Each named move below is a turn or a mirror, shown by a few rows before and after it. Which moves, in which order, take the first row of each later pair to the second? The first pair is answered.
Z:
[-0.84  3.20 -0.49 -1.54  2.23 -1.10 -1.62 -0.23  1.40  2.03 -0.25 -0.38
  0.93 -4.62 -0.60] => [-0.59  3.26 -0.50 -1.75  2.34 -1.23 -1.76 -0.40  1.45  2.04 -0.09 -0.55
  1.02 -4.80 -0.82]
[-3.13  0.90  1.50 -1.32 -2.51 -0.34  1.31  0.00 -0.54  0.55  0.21 -0.76
  0.21  0.80  2.96] => [-1.85 -0.17  0.25 -2.43 -1.66 -0.09  2.11  0.75 -1.54  0.62 -1.80 -2.22
 -0.17  0.59  1.94]
[ 1.59  2.31 -0.71  2.61  0.25  0.85  0.27 -0.81  2.90 -1.92 -0.01  1.23
  2.38 -1.40 -1.69] => [ 2.46  1.29 -1.88  1.66  0.57  0.95  0.92 -0.35  2.21 -1.66 -1.75 -0.11
  2.04 -1.59 -2.14]
[ 0.31 -0.50 -1.02 -0.37  0.40  0.62 -0.36 -0.60  0.05 -0.57 -0.77 -0.78
  0.13  0.85 -0.13] => [-0.71  0.10 -0.01  0.75  0.01  0.65 -0.77 -1.13  0.79 -0.73  0.52 -0.05
  0.27  0.72  0.14]
M:
[-2.27 -1.53 -0.77 -5.01 -1.41 -3.42 -0.04  1.36 -2.42  0.11 -0.69 -1.87
  1.62 -0.09 -2.33] => [-1.00 -1.92 -2.07 -3.88 -1.08 -1.98  0.19  1.47 -2.72 -1.06 -1.93 -2.70
  2.26  0.04 -2.81]
[ 1.43 -4.40 -2.43 -2.70  0.33  0.62  1.73  0.93 -4.51 -1.04 -1.09 -2.10
 -1.90  1.66  0.80] => [ 3.90 -2.62 -3.12 -0.27  0.74  2.39  2.91  1.91 -1.70 -1.99 -2.85 -2.26
  0.58  0.20 -1.23]
[-0.19  1.51  1.07 -0.06  0.34 -1.49  0.76  0.57  2.91  1.02  1.20  1.54
  0.66 -0.93 -0.80] => [-1.54  0.47  1.25 -1.63  0.09 -2.23  0.03  0.11  0.87  1.40  2.10  1.27
 -1.15  0.12  0.58]
[ 1.13  1.37  1.67  0.54  0.39 -0.78  1.58  0.44  3.45  1.27 -0.14  1.19
  1.58 -1.64 -1.04] => [-0.82  0.64  2.81 -1.14  0.42 -2.60  0.86 -0.44  1.93  2.12  1.54  1.58
 -0.12 -0.66  0.19]
Q:
[ 0.14  2.30  0.37  2.96 -1.24 -0.09  0.99  0.21  1.61 -0.17  1.49  0.94
  0.69 -0.99  0.07] => [-0.07  1.71  1.21 -0.06 -0.24 -2.31  1.93  0.45  1.58  1.59  1.43  0.40
 -0.30 -1.68 -0.27]
[-1.33  1.44  1.77 -0.52 -0.23 -0.99 -0.36 -0.77  1.29  1.14  2.07  1.66
  0.07  0.46  1.61] => [-1.22  1.60  1.71  0.31 -0.63 -0.13 -0.87 -0.86  1.18  0.42  2.30  1.92
  0.54  0.74  1.76]
[-0.71 -2.24 -0.93 -0.46  0.12 -0.38 -0.85 -1.36 -3.33 -0.12  0.09 -1.98
 -3.17  2.23  0.47] => [-0.63 -2.20 -1.03  0.26 -0.08  0.39 -0.97 -1.54 -3.15 -0.81  0.28 -1.92
 -2.66  2.25  0.44]
[-1.85 -1.20  0.77 -3.54  0.53 -1.44  1.17  0.26 -1.46  1.36 -0.90 -1.28
 -1.80  0.90  0.48] => [-1.49 -0.56 -0.73  2.14 -1.37  2.84 -0.25 -0.51 -1.45 -2.76 -0.21 -0.54
 -0.08  1.87  1.05]
P:
[ 0.16  1.17  1.55 -0.15  0.47 -1.33  0.88  0.77  3.65  1.01  0.58  1.09
  1.04 -0.98 -1.07] => [ 0.76 -1.75 -1.15 -3.02  1.02 -1.07  0.31  0.78 -0.55  1.17 -1.47 -1.83
 -1.23  0.86 -0.64]
[ 1.64  1.64 -1.59  2.95  0.86  1.40  2.23  2.38  0.71 -1.02 -0.84  0.15
  1.33 -0.80  0.45] => [-0.79 -0.77 -1.88  0.81  0.51  0.88  0.44  0.90 -3.55 -1.03  0.34 -0.51
 -1.36  1.81  2.53]
[-0.55  1.21  0.88  2.26  0.51  2.02  0.67  0.66  1.00 -1.78  0.68  0.20
  1.60  0.73 -0.02] => [-0.05 -0.74 -0.69  0.76  0.69  2.10  0.48  0.77 -1.38 -1.98 -0.80 -1.72
  0.09  1.43  0.15]
[ 0.03 -0.66 -1.20 -2.95 -0.03 -1.61  0.85 -0.26 -0.51  2.88  0.16 -2.25
 -4.01 -0.43 -3.63] => [-1.59  1.36  1.44 -1.22 -0.81 -2.54  0.20 -0.86  1.69  2.91  3.21  0.35
 -3.18 -0.72 -2.71]
Now pairs of rows:
Each pair is two moves apart.
[-1.95 -1.00  1.20 -1.35 -0.39 -1.81  1.84 -0.46  0.55  2.52  2.18  1.04
  0.82  1.02  1.49] => [-2.07 -1.29  0.06  1.83 -1.21  1.05  0.94 -1.14 -0.52 -0.31  2.59  1.03
  1.54  2.15  1.96] : Q M
[-3.40 -0.42  0.44  0.58 -2.22  0.59 -1.34 -0.60 -1.85 -0.75  2.43  1.26
 -1.41  2.58  2.46] => [ 1.46  1.65  0.43 -1.31 -0.01 -0.99  2.66  2.34  3.22  2.30 -2.00 -0.13
  1.00 -1.58 -2.02] : P Q
[-1.21  0.84 -1.34  3.43 -2.13  1.25 -0.77 -0.43 -1.62 -1.30  0.68  0.18
  0.54  1.62  1.58] => [-0.69  1.97  1.23 -0.80 -0.23 -2.69  1.80  0.87  1.72  3.32 -0.25  0.26
  0.74 -1.05 -0.10] : Q P
[-3.40 -1.02 -0.69  0.64 -1.21 -1.06 -1.91 -1.25 -0.50 -1.37  2.16  0.97
 -0.73  0.09  2.69] => [-0.95 -1.41 -2.97  2.25 -0.95  1.55 -1.40 -0.69 -0.48 -3.26 -0.29 -0.49
  0.28 -0.07  1.37] : M M
[ 0.38  1.17  2.52 -0.37 -1.38 -1.21  2.28  0.65 -0.06  2.42 -0.01 -0.33
  0.64 -0.90 -1.36] => [ 1.02 -0.40  0.51 -1.20 -1.11 -0.54  2.15  0.54 -2.71  1.83 -1.17 -2.13
 -0.51  0.26 -1.40] : P M
[-0.01 -0.46 -0.88  1.16 -0.88  0.75 -1.05 -0.10 -1.39 -0.77  0.82  0.77
 -0.91  2.56  0.95] => [ 2.19  0.28 -1.46  1.44 -0.06  1.01  0.36  0.99  0.85 -0.69 -1.30  0.11
  0.59  0.88 -1.03] : P Z
[ 1.47  2.29  1.82  2.16  0.87 -1.09  1.68  0.03  3.60  0.31  0.16  1.29
  2.15 -3.26 -0.58] => [-1.09 -2.61 -0.16 -2.47  0.84 -1.79 -0.39 -1.58 -4.21  0.07 -0.09 -0.99
 -2.79  0.72  1.92] : Z P
[ 1.05 -2.65  0.14 -1.92  2.03 -1.41  1.57 -0.52 -1.39  2.02 -3.50 -0.46
 -1.95 -2.23 -3.24] => [-0.10 -1.10  0.06  5.27 -0.54  3.21 -0.57 -1.64 -0.62 -2.45 -0.42  2.06
  0.31 -0.81 -1.76] : Q Z
[ 1.27 -1.86  0.27  2.32 -0.22  1.22 -0.55 -0.48 -0.07 -0.98 -1.13 -0.84
  0.73  0.63  2.82] => [ 0.53 -1.22  2.45  0.11  0.53 -1.60  0.04 -0.47  1.38  1.16  0.09  0.34
  0.41 -0.60  2.85] : Q P
[-1.34 -1.42  0.14 -4.25  1.16  0.46  0.50  2.41 -0.27  2.63  1.27 -1.89
 -3.22 -1.08  0.42] => [-0.24 -0.18  0.83 -3.65  1.37  0.29  1.39  3.31  2.46  2.99  0.86 -0.94
 -1.35 -2.73 -0.75] : P Z
[-1.17 -0.57  0.05 -1.13 -0.60 -0.43  0.79  0.14  0.72  1.59  1.19 -0.29
 -1.33 -0.36  0.77] => [-1.43 -0.81 -0.21 -0.53 -0.70  0.05  0.28 -0.34  0.04  0.94  1.45 -0.01
 -1.64  0.10  1.47] : M Z
[ 2.29 -2.06 -1.76 -2.06  0.02 -2.06 -3.65 -1.06 -2.73  0.25 -1.99  1.21
 -2.81  1.96  0.52] => [ 4.69  1.42 -0.83  1.42  0.10 -1.34 -2.08 -0.05  3.29  0.07 -2.30  2.98
  1.26 -1.38 -1.96] : Z P
[-2.54  0.41  1.34 -1.84  0.44 -1.14 -0.15  0.53  0.89  2.77  1.17 -0.06
  0.40 -1.14  0.09] => [-0.04 -0.62 -2.51 -0.07  0.53  2.17  0.25  0.95 -0.73  0.09 -2.15 -2.38
  0.93 -0.38 -1.10] : Q Z
